One vector is turned by the same rotation once a step. Each row is the vector after some number of steps, and that number follows the row.
The counts run from 0 to 393.
[ 67 143 113 143 121 105 106 119 146 154 152 136 100 141 145 143  97 118
 122 155 145 149 136 171 149 147 131  72  86  92 138 128  94 102 134  90
  72 150 127 127 103 106 172  65 183  95 161 108 153 152 171 105  98 138
 114 124 115 143 101 171 128 142 122 110 134 113 125 136  78 171 137 167
 128 146 146 118 103 150 146 121 131  92 159 105 155 108  78]
174
[128 140 117 176 117 105 115 105 131 110 147 135 112 170 106 108 126  81
 121 153 111 133 168 137 133 113 118  96 137 105 126 125  63 100 116  64
  77 146 156 104 113 125 141  73 173 148 143 104 162 133 147 118 115 164
 138 122  96 126 134 160 130 100 107 125 114 140 103 139  65 161 138 136
  99 154 149 135  87 139 134 127 164 101 116 121 175  88 106]
46
[ 94 166 109 187 116 126  95 124 115 102 108 116  89 119 127 116 151 109
 112 120 126 140 161 155 169 158 135 103 136  96 142 105  64  80 112  86
 109 115 154 119 137 124 136  69 184 123 144 128 171 117 157 135 114 186
 119  98  70 130 119 157 111 105 134 110 138 124 126 129  88 161 139 157
 117 137 139 128  99 137 151 117 118 104 149 135 147  93 104]
11
[102 139 104 181  90 115 119 115 115 136 166 128 104 132 114 147 129 114
 105 142 135 161 158 169 136 154 140 103 159  83 139 116  63  72  99 112
 128 112 162  99 130 111 137  83 164  75 154 131 147 124 164 133 113 180
 132  96  66 130 134 151 144 127 108 123 137 132 118 143  88 140 171 145
 127 103 133 131  84 118 136 120 149 101 128 105 175  92  84]
374
[110 172 121 187 154 131  93 150 113 145 112 109 134 139 173 123 128  99
  99 132 146 132 166 163 151 162 119  72  93  79 143  91 119  84 106 121
  86 132 163 165 134 126 141  70 147 105 156 112 120 148 130 110 103  95
 136 108 123 143 103 144 110 118 120 111 158 149 114 130  61 165 135 148
 128 103 134 123 117 160 152 129 155  66 152  95 159 143  95]
332
[105 189 111 171 127 118  95 149  94 108 135 133 125 156 158 113 132  97
 105 119 142 169 183 168 151 150 141  86 136  96 136 104  82  72  74 122
 119 113 179 129 157 128 131  98 142  85 149 140 121 130 155 120 128 148
 154 100  83 138 113 125 123 113 115 113 138 140 120 130  63 157 145 135
 124 101 121 111 108 118 156 128 179  88 147  99 150 115  94]
339
[ 87 161 123 188 125 136  99 136 141 158 122 104 139 134 161 142 133  90
  93 140 117 128 166 160 142 135 127  78 111  74 133 101  95  96 125  85
 102 110 172 148 138 121 160  87 158 116 148 131 133 115 134 147 136 122
 118 142 103 134 104 145 147 140 120 141 141 186 114 120  60 158 119 125
 100 123 127 144  85 164 118 132 185  94 163 110 161 126 103]
310
[ 92 177 122 143 109 119 120 124 127 119 175 145 145 146 116 131 134  72
  97 151 102 150 188 145 133 122 145 102 148 106 142 119  68  92  98 100
 143 124 145 105 140 112 162  76 136 125 161 135 131  96 177 112 132 144
 121 109  86 156 149 140 133 124 109 113 137 180 105 140  59 125 146 132
  99 105 121 108  98 130 165 137 179 115 152  97 182 133 113]
102
[ 84 148 137 167 131 144  92 121 120 143 136 118 123 131 136 138 103 109
  91 156 160 138 137 151 173 159 115  86  82  84 126 112 107  84 108 117
  48 139 129 126 105 125 165  82 173 111 149  87 153 153 144 113 116 131
 165 135 123 132  98 169 139 122 114 133 135 121 114 133  83 177 148 143
 117 130 138 121 118 148 126 112 137  81 144 120 154 118  57]
179
[120 188 127 158 131 146 114 140 102  83 136 126 109 121 126  93 123  79
 111 114 138 159 182 140 154 131 127  93 121 109 137 121  89  99  76 102
  82 131 143 112 126 174 143  87 171 121 130  82 151 116 177 118 110 157
 173 119  85 137 123 149  99 102 130 127 126 107 123 152  90 175 131 142
  89 143 119 106 114 132 158 126 127  78 145 117 185 113  97]
32
[ 84 150  97 153 117  86  79 137 155 134 152 127 128 157 143 128 120 112
 117 143 131 137 161 163 133 155 128  86 137  83 154 114  77  94 129  98
 132 144 149 119 149  82 151  58 160 106 167 154 129 131 159 114  90 154
  97 102  79 157 128 132 128 123 115  84 164 143 115 119  79 143 146 153
 141 122 139 129  96 170 170 125 149 106 159 101 155 125 122]
138
[ 81 163 137 140 130 140  94 132 151 136 162 130 155 155 144 115 107  90
  79 148 130 122 147 122 147 133 128  83  76 104 131 116 119 104 133  83
  60 151 144 132 124 118 181  70 159 147 151 108 133 142 156 123 102 100
 129 142 128 144 110 163 120 118 112 120 136 165 111 128  55 170 112 135
 112 143 149 124 115 175 158 139 178  85 163 116 174 140  95]
297
[109 143 136 160 112 104 144 129  85 134 138 145  86 124 111 112 113 125
  96 153 116 143 184 175 124 117 114  94 109 109 136 119  99  91  93 105
  52 140 122 119 126 106 135  48 187 129 157  80 135 116 127  99  80 155
 148 125 111 156 143 156 111 109 106 111 134 124 108 100  96 155 147 162
 123 126 141 111 106 140 151 127  99  98 147 104 171 150  91]
22
[ 84 166 107 195 110 139  98 151 145 158 146 109 142 143 158 136 133  67
 100 132 123 140 172 152 130 144 126  84 134  69 144 117  95  94 120 102
 120 112 187 132 156 125 165  84 154  99 149 127 126 117 152 142 132 131
 115 132  93 131 118 126 135 137 109 139 137 165 124 144  59 171 130 110
  90 124  98 141  79 154 131 125 169  90 163  91 174 106 127]
309
[125 154 133 180 116 116 112 129 101 113 152 134 131 120 103 112 129  94
  69 154 112 124 169 140 124 121  93 116 134  94 112 106  91  81  91  90
  92 135 141 104 129 111 148  63 160 171 135  94 151  99 134 133  94 171
 127 106  91 151 155 162 134 105 133 125 148 160  91  90  95 127 140 140
 126 149 148 156 112 175 171 126 153 113 167 118 173 134 126]
259
[133 157  98 178 124 102  87 113 127 149 111 128 113 120 140 122 113 126
 124 156 143 140 148 161 141 158 106  87 116  66 106 110  70  82 118  85
  89 158 137 128 117 122 154  66 169 103 128 109 170 141 136 115  59 170
 114  98  95 137 106 163 130 121 130 109 129  96 119 137  77 168 144 164
 137 132 159 143 112 161 153 133 120  84 147 108 162 102 102]
384
[ 84 157 119 165 107 112 135  97 133 103 145 125  89 146 114 132 149  82
 128 141 104 131 182 144 150 134 133  82 143 115 158 113  57 117 125  59
 101 111 144 123 112 132 157  68 180 144 157 112 159 128 173 108 119 154
 112 133 100 126 135 163 118 122 115 125 128 148 107 156  68 154 137 135
  93 138 138 122  84 116 139 135 127 100 130 122 163 102  99]
42
[103 162  99 199 113 133  94 112 135 132 147 114 120 123 137 151 125 101
 109 142 159 144 152 156 182 162 139  93 138  79 126  95  63  74 104 106
 108 122 160 114 126 136 141 102 154  78 139 120 151 131 173 120 117 148
 139  97  72 118 102 142 134 125 112 127 131 129 118 162  89 153 156 145
  90 113 123 136  92 135 142 113 148  94 123 126 169  92  75]
370
[ 64 156 142 138 122 130  81 161 109 147 156 114 135 145 152 135 126 160
  80 155  97 137 154 157 149 132 115 104 103 111 135 107  84  69  92  89
  94 115 147 100 128  92 148  91 153 139 165 127 137 146 156 140  96 153
  97 110  98 147 125 149 139 121 129 110 176 163 111  80  84 148 133 148
 136 133 133 152 103 167 147 133 174  94 187 122 160 134 105]
320
[ 90 192 118 162 127 130 101 116 147 113 143 125 151 152 134 132 143  58
 109 130 116 125 174 121 171 154 142  87 128 101 135  95  76 110 131  76
 124 126 156 126 135 135 161  86 132 148 152 133 145 104 174 110 131 111
 119 120  98 138 113 146 117 131 122 115 138 180 113 147  48 148 127 127
  86 117 131 119 105 140 170 138 173  93 145 117 169 121 109]
99
[ 65 145 141 138 112 100 118 134 102 132 169 146 114 150 130 157  96 137
 105 178 131 160 168 182 146 130 138  87 109 120 129 109  82  88  93  90
  88 135 125 100 113 101 146  75 154  92 166 133 129 128 172  99  86 152
 125 113 111 152 132 142 137 148 110  90 157 145 115 112  64 142 155 158
 132 116 143 108 113 137 148 133 157  91 139  98 177 149  83]
351
[ 86 156 132 138 124 104 126 111 113 120 149 141 112 121 102 129 108 102
 107 180 116 136 155 145 146 125 110  96 110 117 112 105  80 106 118  59
  56 144  90 106  98 132 178  66 160 147 140  89 169 117 171  98  88 149
 111 132 122 147 132 179 126 132 134 135 133 145  98 121  91 152 147 167
 103 156 160 124 106 150 151 137 124 102 161 116 182 129  95]
232
[ 60 149 132 141 123  96 109 119 109 135 149 131 119 151 132 149 108 151
 116 164 124 142 156 166 163 142 136  81 113 110 125  99  63  91 118  71
  81 133 117 115  98 101 151  72 153 105 172 129 135 135 163 107  95 138
 112 131 123 145 108 158 130 152 120 100 151 153 113 109  67 144 145 171
 129 124 157 114 110 131 154 139 152  95 151 108 151 135  68]
350
[ 97 146 130 149 131 142 127 114 134 146 167 127 106 114 128 143 109 101
  97 162 105 129 151 135 135 130  94  89  97  91 124 115 107 107 136  64
  58 117 129 132  98 151 164  68 179 141 138  79 158 141 155 116  95 132
 106 136 124 153 122 166 104 117 150 128 134 141 108 153  89 179 132 141
 103 158 143 155 116 157 154 149 116  82 170 107 183 113 109]
56
[ 80 131 125 150 105 130 107 126 109 145 178 133 107 126 129 144  86 123
  96 167 148 158 151 175 133 124 120  85 101 107 130 137 124  80  94 116
  69 145 128 108 126 115 166  69 171  73 153  93 133 128 150 109  99 146
 162 125  94 151 125 148 132 143 104 113 138 120 120 134  95 168 149 145
 119 126 120 113 113 147 140 107 132  87 149  93 193 126  82]
176
[107 155 103 196  97 127 114 123 124 134 115 126  73 121 134 118 144  95
  98 115 136 144 162 161 127 160 133  88 140  81 173 110  87  81 129 111
 104 101 166 143 144 126 138  61 196 106 141 105 151 149 124 139 121 163
 133  93  66 135 115 160 118 115 124 121 125 126 115 149  87 150 154 133
 125 112 124 127  89 127 149 136 108 104 161 122 153 100  88]
7
[ 70 137 139 158 127 155  96 125 113 134 172 124 110 119 131 147  90 108
  79 157 149 146 144 157 168 146 122  86  82 108 127 107 105  65  86 122
  74 124 129 109 111 131 151  92 172 103 154  77 145 156 165 116 105 142
 166 114  95 139 109 164 130 129 122 133 141 116 113 130 110 162 147 144
 116 130 123 113 116 151 154 108 132  89 159 132 176 119  58]
180
[108 146  98 150 119  90 102 123 130 130 139 141 131 168 135 128  96 125
 130 154 144 148 151 172 133 138 134  74 122  96 128 121  96 104 117  93
  83 156 154 127 117 102 153  74 154  83 157 125 126 147 150  98  98 140
 134 112 121 131 126 152 138 123  89  87 141 126 120 153  42 160 158 150
 128 115 154 109  99 145 153 128 166  85 125  83 173 124  79]
353
[ 73 171 110 149 124  99  87 124 129 122 130 131 122 159 147 129 119 137
 134 156 124 143 155 159 166 147 138  77 122 111 128 105  61 104 118  73
  96 152 140 126 114 102 148  76 155 108 162 152 143 136 176  96  90 144
 109 114 119 133 114 162 132 130 102  90 150 137 126 138  51 162 138 179
 122 126 155 122 102 142 145 135 158  87 128 113 150 116  86]
349
[ 87 166 127 166  98 121  98 152 113 148 153 111 135 117 145 132 139 109
  81 150 124 150 176 176 127 145 125 109 136  81 130 110  81  73  95 106
 130 109 139 114 159 109 149  87 148  96 152 154 126 101 142 150 117 160
 113 105  70 155 123 134 141 138 125 120 143 169 109  86  94 137 137 122
 128 111 101 136  92 152 139 129 164 108 195  93 168 145 119]
132
[125 155 131 155 123 116 133 130 102 147 148 144 110 145 107 116 100 106
 102 172 103 126 164 149 114 103  97  98 101  92 117 123 104 100 107  64
  52 130 123 136 111 142 162  77 179 142 139  79 159 131 143 126  93 151
 120 136 125 136 139 166 139 118 128 135 133 143  93 124  71 167 132 124
 123 159 150 141 108 158 127 147 142 100 168  97 193 124 102]
52
[ 82 150 130 175  95 129 114 108  95 144 161 128  95 111 117 164 121 128
  86 154 133 149 157 171 153 137 130 107 134  93 124 100  67  69 107 112
 115  90 136 110 117 116 145  85 165  91 156 126 140 120 155 131 118 169
 133 106  80 141 126 161 149 142 117 127 143 153 102 121 103 131 170 155
 119 107 123 127  97 118 143 117 138 107 152 111 167 116  73]
373
[ 58 185 134 136 134 117 104 151  88 121 134 121 122 131 145 140 142 130
  96 138 129 164 172 163 171 144 147  95 114 108 129  96  63  81  84 102
 117  91 129 118 136 134 141  96 147 101 160 142 136 123 172 127 122 153
 129 119 100 146 100 154 134 128 129 116 151 164 106 102  61 137 133 152
 116 118 132 104 107 119 148 137 170  84 164 115 149 128  67]
342
[ 64 151 129 123 111 159  96 141 125 139 209 146 137 145 130 124 100  89
  78 147 122 148 154 125 131 126 134  99  94 126 153 133 123  90 102 107
  94 124 151 103 135 127 168  90 146 126 153  96 122 140 183 131 110 135
 139 126  99 155 143 143 117 120 119 110 142 147 120 147  87 160 120 123
 103 128 107 116 112 163 176 127 167  95 173 104 192 140 103]
299
[ 78 179 135 138 117 126 106 141  88 146 137 129 116 131 144 131 136 108
  80 131 127 139 178 166 142 158 139  87 106  93 154 104 108  80 106 111
 103  93 149 147 138 124 139  80 156 111 169 120 112 140 145 128 128 125
 131 106 120 145 112 153 121 121 138 105 148 157 113 129  62 141 134 139
 134  81 136 109 113 118 150 141 144  85 181  95 144 139  68]
337
[111 137 112 151 103 107 131 107 132 122 181 157  99 132 103 125 107  75
 119 174 118 150 163 134 124 129 118  79 136 109 134 130  95 103 117  83
  93 157 122 117 117 119 173  53 173 118 135  82 156 118 164  93  90 148
 120 123  97 154 152 168 119 131 119 107 125 121 112 168  89 165 157 145
  87 142 135 125 102 142 155 133 117 106 138  83 208 116 115]
234
[ 65 179 143 144 118 148 106 125 100 143 166 120 115  93 146 146  99 114
  89 158 149 152 141 152 170 155 142 100  85  92 110  97  92  78 100 108
  99 115 119 119 121 153 147 115 149  76 146 108 157 139 180 135 112 131
 150 114  94 147  99 158 133 129 137 140 131 133 118 144  81 169 141 140
 110 126 125 122 119 126 145 126 135  85 164 120 174 129  61]
364
[108 178 107 148 114  86 105 149 145 111 140 136 142 155 123  92 133  82
 121 137 112 143 180 144 126 113 134  89 148  96 137 127  72 117 126  65
 116 143 162 114 150 114 163  68 153 132 148 128 131 100 162 120 113 140
 115 125  89 142 138 142 133 129 106 110 125 165 125 129  56 152 123 130
 115 136 115 108  85 163 140 140 190 105 150  93 182 124 129]
287
[ 73 160 112 137 103 156  99 148 149 137 191 129 142 154 141 111 101  84
  99 140 131 151 151 125 122 132 127  83 115 103 162 137 121 100 127  96
 105 124 166 121 142 127 179  66 161 124 145 105 124 147 166 131 116 125
 122 118 101 140 138 140 118 115 121 104 135 144 130 173  66 171 120 123
 120 125 126 126 113 167 167 137 171  94 171  88 187 114 108]
300
